Each row is where one point has got to under a steady rotation. How many ticks took it there?
The counts run from 0 to 181.
[+0.80, -0.98, +1.65, -1.89, +0.37, +1.05, -1.47, +1.63, +1.41, +1.53, +1.60, +0.65, +1.87, -1.60, +1.65, +1.31, -3.26, -2.11, -0.70, -2.31, -0.91, -0.60, +0.19, +0.89, -0.80, +0.56, -1.74, -0.33, -0.09, -1.19, -2.66, -1.79, -1.41, +1.35, -3.32]	14
[+0.49, -1.78, +1.84, -1.67, -1.18, -0.38, +1.39, +1.06, +1.91, +1.34, -1.19, +2.24, -0.61, +2.67, +0.52, +0.22, +0.45, -0.50, -2.33, -2.66, -0.20, -1.22, -1.30, -0.99, -0.41, -0.01, -2.40, -0.41, -0.78, -0.37, +1.97, -2.34, -3.45, -1.92, -2.40]	154
[-1.09, -0.88, -2.85, +1.15, +0.09, +2.35, -0.69, -1.15, -1.58, +0.94, -1.80, +0.71, +0.88, -1.73, +2.11, +2.61, -2.73, -0.08, -1.91, -0.82, +0.43, -1.99, +0.02, -1.87, +0.87, +1.78, -1.29, +1.22, -0.81, -1.22, -0.59, -1.95, +1.98, -1.39, -2.22]	101
[+0.82, -1.02, -0.29, +0.03, -3.16, -0.08, +0.58, +1.06, +1.04, +0.38, +1.18, -1.48, -1.15, +0.43, +1.91, +0.80, -1.60, +1.72, -2.89, -2.02, -2.76, -1.63, -1.04, -1.62, +2.37, +2.62, -0.49, +0.60, +0.69, -2.44, +1.77, -2.75, -1.30, +0.25, -0.73]	92
[-0.93, -1.25, +1.64, -0.91, -2.40, -0.16, -2.08, +0.61, +1.90, -1.08, +0.57, +0.03, -1.18, -0.05, +2.41, -0.25, -0.09, +2.11, -0.55, -2.06, -3.24, -2.25, +1.35, -1.47, -0.79, +1.18, +0.38, -0.34, +0.52, -1.41, +0.09, -0.92, -0.57, +2.61, -3.86]	74
[-1.79, +1.26, +0.45, +0.32, -0.23, +2.57, -1.68, -1.69, +1.09, +0.61, -1.93, -0.83, +2.33, -0.10, +1.51, +0.60, -0.87, +0.50, +0.85, +0.10, +0.22, -1.77, +1.16, +0.62, +0.78, +0.92, -2.96, +1.19, -3.00, -0.83, -1.68, -3.37, +1.28, +1.42, -3.71]	118
[+0.39, -1.45, -1.60, -0.79, -2.39, -0.45, -0.48, +1.27, +1.02, +0.00, +1.11, -0.88, -0.85, +0.89, +1.58, +1.16, -1.73, +1.79, -3.37, -1.49, -2.54, -1.48, -1.80, -0.48, +2.14, +2.44, -0.44, -0.02, -0.90, -2.06, -0.10, -3.58, -2.19, -1.17, -0.62]	93
[-1.46, -0.19, -0.47, +0.53, -0.06, +3.37, -1.30, +0.23, -0.33, +0.45, +0.24, +0.75, +2.46, +0.25, +1.76, -1.22, -2.26, +0.98, -0.04, -1.61, -1.48, +2.00, +2.05, +1.44, +0.03, -1.24, -5.13, -1.10, -1.05, +0.20, -1.75, -1.12, -1.19, +0.74, -2.58]	130
[-1.65, -3.68, -0.39, +0.10, +0.84, -0.60, +0.70, +0.88, +1.55, -1.34, +0.52, +0.68, +0.58, -1.72, +1.73, +1.22, -1.30, +0.73, -3.89, -1.63, +0.90, -0.49, -1.34, +0.32, -0.68, +0.96, -3.86, +1.67, -1.15, +0.85, -0.71, -0.98, -1.89, -0.57, -3.47]	161
[-0.57, -2.32, -1.13, -0.20, -1.51, +0.95, +1.56, +1.02, -2.65, +0.64, -0.91, -0.35, -0.81, -1.74, +3.04, +0.70, -2.83, +1.42, -0.88, -2.70, -1.15, -0.80, +2.92, -1.99, -0.02, +0.41, -0.54, -1.37, +1.49, -1.39, +1.10, +1.12, -0.24, -2.23, -2.19]	84
[-2.96, -1.76, -0.85, -2.11, -1.06, +1.46, -2.44, +3.18, +2.77, -0.66, +0.27, -1.77, +1.80, -1.19, +1.24, +0.58, -2.16, +0.74, +0.10, +1.19, +1.45, -0.75, -1.50, -0.43, -1.13, +2.57, -2.26, +0.89, -0.80, +1.70, +1.19, +0.32, -1.06, -0.29, -0.03]	46
[-1.54, +0.62, +0.12, +0.89, -0.90, +2.84, -0.09, +0.11, +0.07, +2.43, +0.61, +0.31, +2.97, +0.15, +1.91, -2.46, -2.42, +1.07, +0.29, -1.10, -1.12, +1.92, +1.88, +1.02, +0.42, -1.21, -4.17, -1.30, -0.02, -0.31, -0.75, -0.68, -1.58, +0.66, -2.15]	129
[+0.21, -1.37, -2.50, -1.34, -1.52, -1.01, -0.56, +1.32, +0.47, +0.39, +0.52, -0.62, -0.38, +0.30, +1.79, +2.37, -2.51, +1.10, -2.79, -1.13, -1.09, -1.65, -1.25, +0.19, +1.31, +2.60, +0.18, +0.37, -1.69, -2.43, -1.42, -3.42, -1.51, -2.69, -0.69]	94
[-2.20, -1.14, -0.65, -0.66, -1.33, +0.50, -3.16, +3.16, +0.74, -1.04, -1.27, -0.52, +1.46, +0.46, +1.97, +1.10, -1.44, +1.01, -0.18, -0.90, -1.62, +1.03, +1.84, +0.10, -2.56, +2.38, +0.02, -2.52, -2.62, -0.65, +0.40, -0.62, -2.40, -1.96, +0.13]	64
[-1.67, +0.37, -0.85, -2.16, -1.61, +1.56, -2.06, +1.22, +1.04, +3.66, -0.16, +0.54, +3.77, +1.15, +0.46, -1.06, -3.35, -0.57, +1.76, +0.00, +1.30, +0.37, +1.50, +1.25, -1.45, +1.23, -0.07, -1.73, -0.87, -0.67, -1.64, -1.25, -1.42, -1.68, -1.43]	126
[-1.31, +0.10, -2.28, +0.56, -1.26, +3.07, +0.15, -1.24, -0.61, +0.55, -1.89, -0.05, +0.51, -1.74, +1.67, +2.73, -3.07, +0.38, -1.13, -0.48, +1.04, -1.74, +0.14, -2.70, +0.28, +1.39, -0.19, +1.24, +0.47, -1.61, -0.33, -1.61, +2.55, -1.10, -2.60]	102
[+0.58, -1.45, -0.10, -3.26, +0.23, +1.73, -1.65, -0.13, -0.40, +2.80, +0.45, +2.54, -0.37, +0.99, +1.61, -0.96, -2.37, +0.58, +2.03, -2.16, -2.39, -2.61, +2.20, -0.64, +0.85, -1.07, -2.13, -0.75, -0.61, -0.76, -2.13, -1.39, -0.90, -2.18, -2.36]	8
[+0.92, -1.71, +0.94, -1.18, -0.58, +0.94, +1.02, -0.77, +0.99, +3.39, -0.27, +1.99, -0.46, +1.38, +1.85, -1.11, -1.10, +0.62, -1.79, -2.70, -0.41, -1.85, -0.18, -2.18, +1.02, -0.82, -4.49, +1.20, +1.38, +0.30, +1.84, -0.97, -0.77, -1.55, -2.03]	24
[-1.64, -0.34, +1.69, +0.31, -2.84, +1.19, -1.54, +2.51, +1.47, -0.42, +0.82, -1.43, +2.23, +0.36, +0.86, -1.44, -0.57, +1.43, +0.16, -0.92, -1.62, -0.16, +0.46, -0.24, -1.11, +2.07, -1.22, -1.59, +0.14, +0.64, +3.09, -0.27, -3.03, +2.96, -2.06]	61
[-2.84, -0.52, +0.69, -0.45, -2.49, -0.31, -0.05, +1.81, +0.42, +0.34, -1.19, -1.65, +1.01, -0.24, +3.42, -0.78, -0.74, +2.45, +0.33, -1.49, +0.04, +0.99, +3.23, -0.79, -2.32, +0.07, -0.15, -2.89, -0.92, -1.56, +0.67, +1.33, -1.46, -2.42, -1.41]	66
[-1.45, +1.26, -0.79, -1.40, -2.36, +2.50, -1.61, +0.45, +1.46, +0.85, +0.29, +0.87, +1.77, +2.78, -1.05, -0.70, -1.72, +0.69, +0.83, -0.05, -0.60, -0.38, -0.65, +1.06, +0.32, +0.43, -0.83, -1.30, -2.18, -1.38, -0.72, -4.29, -2.65, -0.88, -2.37]	124
[-3.35, -1.27, -0.32, +0.89, -1.53, +1.62, -0.61, -0.39, +0.27, +1.16, -1.36, +0.90, +1.61, +0.38, +1.54, -1.95, +0.04, +3.34, +1.12, +0.01, +0.05, -0.66, +1.67, -2.98, -1.15, +0.53, -2.27, -0.16, -0.09, +1.91, +3.08, +1.10, -0.55, -1.32, -2.20]	54
[-3.01, -0.61, -2.24, +0.00, -2.49, +3.30, +1.30, -1.23, -0.67, +1.70, -0.73, -1.65, +1.84, -0.55, +1.75, -1.39, -2.55, +1.46, +0.11, -0.03, +2.07, +0.70, +1.20, +0.52, +0.56, +0.89, -3.47, +0.56, -0.61, -0.41, +0.02, -0.77, +1.95, -0.99, -1.43]	115
[-1.12, -0.58, +2.28, +0.72, +0.18, +0.32, +1.53, +0.27, +2.32, +0.29, -1.37, -0.53, +0.77, -2.07, +1.04, +0.36, +0.97, +1.41, -0.32, -1.16, -0.99, -2.68, -1.33, -3.12, +0.27, +2.12, -2.90, +0.78, -0.90, +1.03, +3.73, -2.24, -2.16, -1.00, -2.09]	166
[-2.01, -0.28, -3.69, -0.83, -0.35, +1.24, -0.71, +1.18, -0.36, +2.11, -0.57, -0.94, +2.48, -0.91, +2.49, -0.18, -3.70, +1.57, +0.32, +1.03, +1.51, -0.94, +1.04, +1.05, +2.21, +0.71, -2.87, +0.22, -1.22, -0.44, -2.80, -0.62, -0.14, -1.93, -0.77]	113
[-0.66, -1.28, +2.87, +0.77, +0.39, +1.83, +1.32, -0.70, +1.08, +0.86, +0.33, +1.12, +0.89, -1.86, +1.81, +0.29, -1.07, -0.83, -2.09, -3.68, -1.13, +1.52, +0.56, -0.91, -2.85, -0.12, -3.44, -0.43, -0.17, +0.07, +0.22, -1.17, -0.33, -0.43, -4.48]	147
[-0.09, -1.22, +1.64, -2.68, +1.51, +0.39, +1.31, +1.09, +0.56, +0.96, -2.09, +0.75, -0.39, +0.12, +1.59, +1.83, -0.95, -1.18, -0.47, -2.61, +0.20, -0.53, +0.59, +0.15, +0.06, -0.44, -3.21, -0.95, -2.70, -1.29, -1.43, -2.80, -1.90, -3.68, -2.18]	20
[-1.36, +0.33, -1.18, -2.21, -1.59, +1.60, -2.26, +1.07, +0.83, +2.39, -0.31, +1.04, +3.31, +2.32, -0.43, -0.27, -2.23, -0.19, +0.86, +0.10, +0.51, -0.46, +0.47, +1.92, -0.32, +0.69, -0.47, -1.41, -2.38, -0.94, -1.89, -2.90, -2.76, -1.00, -2.21]	125
[-0.03, -0.45, +1.93, -1.05, +0.50, +1.37, +1.80, +0.65, +1.02, +0.08, -0.58, -0.12, -0.94, -0.79, +1.06, +1.73, -0.91, +0.02, -1.14, -2.86, -0.78, +0.51, -0.73, -0.06, -0.09, -0.59, -3.53, -1.10, -2.43, -1.30, -0.49, -3.41, -2.53, -3.24, -2.28]	19
[-0.18, -2.80, -0.25, -2.51, -0.21, +0.92, -1.71, +0.32, +2.09, +0.83, -0.10, +2.12, -0.33, +0.49, +1.31, +1.93, -3.03, -0.79, -2.08, -1.61, +1.17, -1.80, -1.94, -1.04, -1.36, +0.90, -2.35, +2.23, +0.40, +0.47, -1.69, -1.07, +0.26, -1.05, -2.87]	27
[-1.29, -0.83, +0.10, +0.13, +1.09, +1.28, -0.03, +1.28, +1.34, +1.33, -1.06, +0.00, +1.75, -1.83, +0.88, +1.69, -1.77, -0.50, -1.24, -1.50, +1.43, +0.39, -1.81, -2.16, -2.38, +2.61, -1.91, +1.25, -1.99, +0.78, +1.34, -1.89, -1.43, -4.71, -0.51]	34
[-3.62, -0.49, +0.81, +0.69, -0.46, -1.03, -0.55, +0.82, +1.96, +0.21, -2.00, -0.76, +2.88, -0.13, +1.24, -0.65, +1.69, +1.72, -0.61, +0.25, +0.79, -0.41, -0.02, +0.58, -0.94, +2.07, -2.33, -0.47, -3.85, +0.59, +1.22, -1.59, -2.90, -2.38, -1.95]	50
[-1.43, -0.90, +2.69, +0.12, -0.16, +0.38, +1.89, +0.07, +2.47, +0.86, -0.92, -1.57, +0.97, -2.98, +1.45, +0.35, +0.61, +0.68, -0.42, -1.54, +0.87, -2.22, -1.09, -2.91, -0.38, +2.37, -2.53, +1.10, -0.65, +0.50, +2.90, -1.20, -0.33, -1.02, -2.41]	165
[-1.99, -2.03, +2.19, -0.75, -0.09, +0.23, +1.46, +0.20, +1.70, +0.32, -0.83, -1.67, +1.24, -3.22, +1.69, +1.63, -0.24, -0.34, -0.69, -1.26, +1.94, -1.47, -1.03, -2.64, -1.82, +2.36, -2.01, +1.11, -0.48, +0.12, +2.41, -0.27, +0.36, -1.64, -2.50]	164
[-0.32, -3.08, +0.37, -1.52, -0.84, -0.74, +0.21, +2.11, +2.01, +3.01, +0.83, +0.74, +0.35, -0.66, +3.14, -0.53, -2.61, +0.26, -2.59, -1.38, +0.98, -0.60, -0.38, -2.12, -1.19, +0.74, -2.73, +1.18, +2.35, +0.90, +1.05, +2.19, -0.93, -2.12, -1.01]	158
[+0.34, -0.85, +1.58, -1.32, -2.39, +1.33, +0.44, -1.07, +1.04, +2.02, +1.70, +2.32, +1.25, +0.92, +0.38, -0.56, -2.46, -0.81, -1.89, -2.84, -0.43, +0.71, -0.25, +1.08, -1.09, -0.80, -1.84, -0.07, +1.25, -1.45, -1.04, -1.89, -1.38, +1.43, -5.01]	12
[-0.30, -1.77, +0.02, +1.10, -2.10, +0.85, +2.20, -0.88, -1.77, -1.26, -1.81, +0.34, -1.68, -0.32, +2.82, +1.27, -0.78, +1.22, -3.04, -2.92, -1.37, -1.42, +1.58, -1.27, +0.82, -0.06, -0.90, -0.61, +0.43, -1.83, +0.68, -1.16, -0.23, +0.17, -4.59]	86
